Rows are one point carried round by a steady rotation, each followed by how many ticks it has turned.
The counts run from 0 to 657.
[181 107 142  91 130 165 157 146 219 110  94 139  96 106 108 125 108 138
 116 150 129 125 153 129 132 125 146 125 157 108 128 141 125 153 122 111
 101 103 118 164 131 163 130 127 101  95 131 129 168 135 115 124 161  85
 113 146 163 182 178 143 129 153 123 119 145 115 149 134  84 134 146 116
 178 111 139 147 131 182 127 196 110 109 140 131 165  85]
519
[182 116 126 129 129 168 115 147 202 107 103 143 108  84 123 126 110 142
  80 168 149 130 156 108 110 110 121 124 141 114 149 134 112 145 117  77
  92  88 108 147 171 176  89 104 105 141 110 110 163 132 114 142 136 124
 122 132 142 195 152 121 140 134 122  83 164 103 144 138 119 118 104 133
 179 116  99 140 119 163 109 176  78 132 117 160 164  87]
544
[155 139 119 129 136 162 139 134 180 132  90 132 119 102 143 162 145 119
 111 121 127 113 207 126 136 114 151 111  98  90 121 151 110 120 147 104
 121  84 119 132 101 170 108 106 105  93 102 142 182 140 140 137 119  86
 101 136 195 192 109 142 128 136 150  74 110 127 151 141 106 139 108 124
 176 110 119 129 114 129 117 185  78 131 107 133 115 104]
657
[161 106 123 137 130 190 136 153 200 112 103 138  97 112 112 154 125 144
  82 140 139 132 172 100 105  88 131  95 147  83 149 114 126 128 102  94
 111  89 128 134 126 174 102 129 117 130  82 111 158 125 114 129  98 122
 116 138 138 201 110 134 131 138 122  72 136 113 129 151 123 116 115 154
 205 116 114 101 107 151 116 153 102 158 140 142 149  88]
609
[133 127 121 114 136 185 156 158 156 126  77 163  79 154  99 147  94 121
 109 142 133 113 189 126  97 116 146 120 136 102 135 145 125 107 140 155
  81 118 145 142 117 160  96 110 122 141  93 134 190 136 109 121 121 130
 119 164 121 156 108 155  98 134 133  91 150 119 181 148  83 135 115 125
 204 133 123 127 112 160  85 184 115 129 112 127 141 106]
121
[164 145 146 117 120 161 150 158 178  96 110 146  89 114 113 165 148 104
  97 123 131 105 173 131 110  99 134 115 104 105 124 148 120 130 115 119
 125  97 130 136 142 160  99 141 121 101 108 125 202 136 142 130 159 127
 126 147 181 173 125 120 107 143 156  95 151 120 168 147  96 105 111 110
 198 128 120  96 153 142  85 220  89 123 107 149 133 118]
198
[156 153 114 120 132 159 140 159 191  88  93 123  98 101 103 122 136 100
 105 119 128 126 149 127 112 114 150 108 125  90 125 161 126 113 144  93
 136  87 109 139 129 154  98 124  98 100 132 127 197 143 115 145 120 125
 122 141 156 207 104 133 141 136 136  82 144 111 147 120 113 114 124 135
 195 130 142 119 127 133 117 197  75 152 107 170 125  90]
71
[126 146 127 107 132 161 153 137 184 117  89 159  97 143 111 157  91 117
 105 173 113 130 177 160 116 129 132 123 169  97 138 124 125 158 148 123
 108  76 135 144 152 165 119  89 125 105 101 148 175 123  82 133 105  76
  95 132 145 168 135 133 144 139 119 117 146 152 147 126  87 144 129 129
 199 106 112 135  97 169  74 164 108 114 108 137 136 106]
515
[159 137 142 131 114 150 131 164 188 108  85 157  97 109 122 127 163 125
 123 161 135 127 185 118 155 104 126 119 132 118 131 107 107 138 112 111
  97 140 118 132  82 164 127 114 102 106  88 139 170 113 137  92 136  86
 103 131 169 183 142 146 103 136 137  93 115 146 149 115  91 125 117 120
 183 127 110 139 119 171 109 228  79 108 131 161 126 130]
92
[131 131 131 124 108 177 146 143 202 134 110 140  61 113 111 128 142 146
 119 153 141 141 189 131 131 114 122 120 193  93 127 131 130 152 126 125
 119  99 119 137 138 177 102 115 128 108 124 122 167 118 100 147 106 110
 125 152 132 187 141 132  92 123  99 111 133 134 117 122 109 148 125 132
 198 108 143 136 111 207 129 178 102 122 120 140 155 120]
51
[140 110 131 127 130 166 131 132 220 126 109 151 109  90 152 138 116 156
 134 155 128 106 211 102 126 107 137 135 162 105 124 133 131 136 109 122
  85 115 111 147 125 162 143 105 116 100 115 134 183 126 126 120 129  75
 118 156 173 195 149 142  98 126 113  83 124 126 141 153 109 128 139 135
 186 119 121 131 126 172 116 192 104  98 130 124 145 120]
12
[158  93 115 144 146 184 137 156 178 115  76 148  77 131 120 127 105 123
 107 160 124 130 167 113 115 117 138 107 126 101 143  94 104 119 134 102
  86 118 127 129 113 173 125  99 112 135  79 110 156 119 107 107 106 113
  73 132 121 194 106 148 132 133 149  75 121 117 146 133 110 127 117 160
 203 127  99 123 102 158 116 164  98 138 132 141 129 102]
556
[171 115 152 173 142 177 145 156 166 112  73 147  82 132  93 134 113 112
 109 172 164 135 188 133 129 101 120 136 136 106 127 101 124 162 125 105
  93 127 150 144 117 156 103 110 125 114  75 127 183 127 136  98 120 114
 114 147 148 170 121 131 128 144 150 117 144 146 164 140  83 126 121 132
 202 131  86 132  98 153  88 186 111 108 131 135 134 110]
430
[163 101 136 147 138 175 149 150 183 120  94 152  92 159 102 164 124 124
 127 180 125 143 189 123 108 101 128 112 142 111 138 100 151 141 105 116
  96 116 107 143 116 176 138 117 125 133  74 121 176 114 128  90 118 100
 117 135 163 182 126 134 111 142 141  70 143 112 168 136 102 111 110 134
 204 133 108 116 118 155  97 188  99 120 122 140 121 122]
429
[157 124 148 101 130 178 156 124 196 121 108 117 108 132  79 152  97 120
 129 165 119 117 181 162 101 108 142 128 157  65 135 135 133 139 147 118
 123  77 119 162 173 179 123 111 123  85 135 145 181 137 121 160 118  52
 117 154 164 165 141 131 139 156 113 115 142 126 128 125 107 129 147 130
 191 111 131 122 129 175 134 182 106 128 117 135 123  94]
204
[137 112 131 139 114 175 154 152 196 114 114 141  66  90  89 131 111 131
 123 140 142 139 177 122  95 101 148 118 168  83 123 117 129 131 146 145
  90  95 161 142 146 181  70 117 122  97 100 138 195 124 114 134 132 114
 126 190 128 163 128 128  94 143 144 131 136 131 145 173 119 132 132 100
 197 122 132 132 115 166 137 156 102 129 115 139 126 124]
300
[137 102  96 107 139 172 121 160 176 112  90 147  74 127 148 114  95 143
 111 147 133 119 166 111 140 109 142  94 149 106 129 104  90 109 136 116
 100 119 124 150 145 163 115  74 127 117  92 119 189 142 131  85 137  88
 107 136 113 190 130 149 126 145 123  77 127 121 152 151 124 166 105 117
 194 105 133 143 128 160  90 192  93 139 121 147 154 103]
30
[163 122 102 137 131 183 137 144 191 109 104 134  87 128 107 145  98 132
  96 154 151 144 172 138 127 116 142 104 134 105 157 121 103 134 124  95
  97 108 116 135 159 186 105  88 115 132  87 124 166 152  99 106 102 131
  98 131 130 192 112 152 124 136 114  68 159 125 149 133 120 122 109 141
 192 116 103 144 102 163  92 153  94 154 131 128 153  83]
333
[152 133 132  82 129 165 149 153 193 103 111 140  68 155  97 145 147 149
 124 147 109 147 178  99 102 108 134 107 145  76 139 109 125 147 101 113
 127  92 144 149 123 175 124 134 130  94  88 155 182 122 123 127 129 109
 136 120 175 185 115  99 117 139 122  81 145 122 148 134 101 113 122 108
 191 108 151 113 132 160 130 189 109 135 112 160 135 112]
639
[135 138 130  78 130 179 139 149 216 115 109 138  70 138 100 140 123 134
 140 153 147 139 182 115 121 105 148 118 148  87 136 121 142 135 123 108
 113 106 111 161 129 172 121 120 110  91 111 153 186 165 120 130 121 103
 132 138 163 188 135 129  90 148 118  98 161 122 121 144 116 119 123 123
 186 125 154 131 114 176 134 188  96 127 129 113 121 108]
78
[135 120 119  86 128 166 134 140 206 116  70 158 101 136 121 150  97 144
 114 149 108 131 161 130 120 147 130 115 151  92 143 114 130 152 150 118
 126  73 131 174 159 137 101 111 140 123 103 132 180 113 107 134 129  49
 108 118 140 174 136 134 134 158 102 100 136 112 140 146  95 147 110 151
 198 107 123 105 132 168  96 166 101 139 105 158 137 111]
542
[160 110 119 125 144 174 113 166 197 139  94 157  90  96 110 129 129 142
 110 159 161 140 161 111 115 116 170 132 128 117 142 152 143 140 142 104
 107  81 111 139 129 139 115 115 113 154  91 106 175 116 116 125 129 110
 122 122 167 217 138 129 133 136 161  97 150 102 177 178  95 123 100 154
 196 121 110 137 105 145 118 162 109 128 103 142 123 106]
36
[149 130 100 102 109 177 141 156 195 102  76 126  82 137 103 136  97 143
 102 139 140 129 167 133 136 122 136  88 123  78 138  96  97 110 141 122
 126  94 100 166 137 153 103 122 125 121  82 115 177 149 115 103 129 109
  94 156 119 185 114 155 115 161 120  74 127 115 155 138 122 148  98 136
 185 118 143 129 127 167 109 171  97 142 130 152 134 105]
306
[165  96 113 124 127 188 109 143 200 128  85 130 111 112 117 126 101 137
 106 184 153 150 167 112 104 117 140 115 119  95 136 131 123 134 143  88
  91  97 119 137 158 174 106  94 122 118  86 136 172 134 124 110 131  89
 106 121 173 194 136 127 155 142 134  89 137 121 147 153  97 145 128 145
 194 117  96 135 102 138 110 168  81 142 106 140 137  90]
622
[163 110 168 150 132 167 150 183 199 122  92 144  89 103  91 117 126 125
  81 151 155 141 172 124 128 113 141 127 173 106 132 124 115 167 139 123
  89 113 143 149 120 136  84 129 100 126  96 134 171 109 120 109 119 121
 127 161 151 182 137 145 109 143 167 130 143 141 159 145  77 136 109 137
 196 131  96 159  96 182 129 184 108 148 114 152 131 102]
273
[141 107 109 145 122 188 127 137 188 107  83 127  87  94 133 125 116 114
 108 154 145 132 180 129 137 112 129 108 134  92 121 106  98 150 140  90
 148  83 106 155 155 161 106  89 133 104  91 119 156 113 119 114 122  88
  91 140 142 201 124 129 160 128 116  92 127 126 144 145 123 156 111 160
 208 100 103 113 103 157 112 167  84 130 129 140 128 108]
438
[165 144 129 152 114 157 134 148 199 121 119 155 102 110  98 126 131 141
 153 173 132 136 185 132 100 104 138 125 155 118 118 101 129 118 125 126
  80 113 125 138 127 160 102  96 116  93 104 138 188 126 102 116 134  94
 119 168 135 190 132 155  84 121  94 106 120 117 147 107 127 113 115 123
 200 132 135 143 103 187 136 188  82 109 131 173 155 130]
117
[141 133 135 109 110 161 144 160 199 111  70 147  94 133 107 152 103 141
  94 142 130 109 191 158 138 129 121 125 145  91 132 120 115 144 138 112
 111  88 128 148 128 130 109  94 153 134  92 139 181 116 110 135 111  92
  99 133 124 185 125 156 107 116 102  94 169 138 145 134  60 150 113 160
 200  96 125 123 119 176  66 159  98 127 141 130 146 116]
358
[147 127 133 159 131 167 137 159 202 115 105 126  85  94  73  97 120  97
 126 157 151 134 174 160 112 117 146 122 155 105 121 144 134 135 154 114
 108 102 121 117 138 171 110 116 113  95 137 152 180 133 108 147 120 118
 116 166 137 191 145 139 127 133 137 132 135 127 135 115  94 128 144 131
 193 134 113 141  83 171 155 166  91 119 108 137 124 104]
558
[147 139 126 130 100 175  90 171 201 110 102 150  96 106 107 139 140 141
 108 160 144 152 162 110  87 147 136 112 117 108 141 121 117 160 122 112
 133  78 116 135 158 150 102 119 147 114  85 119 161 119  99 115 139 107
  94 111 167 193 138 127 132 131 130 101 126  94 142 138 103 116 109 174
 200 114 111 100 112 146 106 149  89 131  83 162 128 109]
9
[128 111 149  87 142 183 106 167 193 120 102 139  67 134 113 137 128 138
 126 162 134 155 172  87 109 112 140 123 140 103 149 101 136 160 107 117
 125 101 135 152 147 160 132 129 126  95 100 122 172 129 125 118 134  87
 114 111 175 195 135 109 141 154 134 100 133 105 144 135 113 121 129 148
 199 130 137 118 126 169 114 181  97 124 108 141 139 118]
416
[179 109 137 143 108 168 162 152 204 121  80 113  95  93  98 124 142 130
  79 141 145 143 149 136 109 118 127 101 148  86 128 158 104 146 144  99
 112  89 133 145 129 183  91 142 102 109 134 136 174 133 131 136 120 116
 122 166 144 170 138 132 127 140 153 101 147 125 121 134 100 135 128 116
 185 116 109 132 120 155 153 186 111 136 105 150 119  84]
584
[132 130 138 144 108 153 129 155 185 112  71 142  60  88 101 121 124 117
 110 138 177 113 158 131 136 111 122 108 162 113 103 121 107 157 142 130
 111 108 129 170 155 128  76 119 137 115  98 119 205 115 114 124 132 120
 122 165 109 157 132 117 109 158 151 102 151 150 142 147 107 142 106 122
 206 122 117 126 136 197  83 181 100 134 126 168 159 110]
510
[154 114 133 129 143 174 134 166 196 127  77 140 100 113 106 141 105 119
 109 161 142 123 185 122 131 110 151 137 126 100 151 113 125 152 123  88
 107  93 125 133 103 142 116 136 125 125  85 125 161 134 113 128  99 112
  98 138 139 219 118 146 120 128 123 100 172 121 143 138  77 117 116 167
 195 135 112 117 114 182 109 146  99 141 141 127 144 102]
635
[157 110 144 111 143 178 148 134 209  97  80 132  89 104 101 131 110 121
  96 147 130 123 158 131 127 118 123  95 174  84 139 141 116 149 139 104
 117  77 105 173 149 184 100 125 104 106 150 130 163 135 101 143 123 102
 103 162 149 172 157 137 153 167 135 118 142 128 114 120 115 140 132 114
 187 119 126 142 125 185 139 194 112 145 129 132 146  78]
361
[155 136 135 126 129 163 129 125 184 104 104 130  71 148 114 165 147 108
 128 154 133 143 187 121 139 101 122 112 149  91 122 100 130 154 112 104
 131  97 123 153 153 191 108 109 119 101  75 152 188 143 135 111 126 101
 131 131 169 168 123 102 153 170 150 108 118 134 149 135 123 130 102 103
 183 123 124 125 116 157 109 210  86 129 108 153 133 113]
53
[141 145 158 115 128 197 129 127 170 116 118 150  51 131 113 144 135 126
 123 126 130 121 187 143 130 122 153 129 138 101 124 143 108 162 135 124
 138  76 142 135 130 164 103 102 114  98  96 132 184 129  96 123 136 115
 124 132 169 169 137 126 144 149 152 137 122 130 185 159  95 133 102  99
 207 122 143 146 109 160  99 184  98 111  91 122 126 111]
185
[178 129 124  99 115 154 148 143 191 123 114 150  80 115 120 144 146 145
 120 124 125 146 181 106 105  91 137 116 130  93 112 142 134 118  89 106
  99 107 104 136  96 163 133 133 110  98  79 142 186 134 143 129 132 116
 138 143 156 192 118 126  95 129 126  82 137 138 152 147 118 108 114 103
 189 121 144 116 141 154 122 195  99 113 131 143 138 104]
144
[149  97 132 117 121 177 144 145 202 106 105 151  90 112 144 122 128 134
 142 151 126 121 191 112 110 101 134 115 128 112 113 134 101 131 118 109
  91 126 108 136 125 186 133 113 119  71  97 129 187 132 138 125 138  84
 104 161 173 188 128 129 110 118 128  85 103 128 136 151 123 127 123 105
 208 115 128 132 126 150 124 197 104  88 123 127 121 126]
65
[151 112 128 105 135 170 118 155 196 103 109 159  91  93 113 114 111 135
 118 164 132 122 160 115 109 109 122 115 152 126 124 142 129 119 125 122
  76 114  80 154 170 165 125 112 114 100 144 121 197 144 100 126 148 113
 104 153 149 180 161 115 122 139 104  74 137 102 125 127 124  97 146 114
 193 125 119 131 130 178 119 206 109 117 117 148 153 100]
598
[141 172 117 100 123 175 138 149 183 101 102 121  52 128 119 144 142 114
 110 120 156 131 203 148 145 113 144 107 142  85 132 117 112 122 117  98
 134 100 112 141 121 160 107 111 110  89  90 145 165 165 111 117 112 120
 121 142 145 193 115 151 113 158 122 106 145 143 152 116 116 123 105 116
 186 137 156 149 113 187 120 187  71 133 142 149 144 114]
486
[167 131 135 112 146 193 143 142 168 109 107 139  97 131 116 145  93 115
 100 150 140 122 155 157 128 126 150 103 123 100 133 150 109 148 145 110
 117  92 129 151 147 196 100 118  86  88 106 134 165 150 105 118 145  89
 104 145 163 167 140 130 164 185 152 120 142 129 182 145 101 139 123 112
 174 137 130 154 118 151 120 197  99 129 126 123 130  78]
645
[119 152 127 124 127 167 150 154 200 130 104 138  68 125 114 117 121 142
 121 133 144 130 199 127 151 100 150 121 165  96 130 110 117 130 144 121
 111 102 139 123 123 158 109 111 114  94  94 150 185 152 106 125 111 105
 113 149 124 185 128 167  87 122 109 102 157 164 142 129  88 138 117 119
 195 124 149 149 106 198 118 175 109 132 138 129 153 116]
485
[129 118  84 125 108 184 128 139 179 116  92 138  51 116 122 118  88 122
 135 137 151 127 183 154 125  99 142 101 133  90 114 133 113  95 141 123
 112 110 117 137 155 162 107  91 131  99 111 133 197 149 121 128 142 126
 122 161 110 181 113 141 109 137 125  91 138 127 147 150 117 145 115 110
 202 121 150 129 126 171 125 171  89 116 124 115 136 117]
590
[180 114 129 148 113 169 112 152 196 109 101 138 102  79 122 116 112 126
 107 172 166 142 188 147 119 116 149 143 123 114 126 160  97 153 140  93
  92 104 123 123 156 150 108  91 117 110 118 131 160 138 115 126 128 115
 120 118 164 200 151 136 131 120 136 102 147 134 142 140  80 131 123 139
 182 105 109 146  89 139 126 185  83 110 107 123 129  89]
623
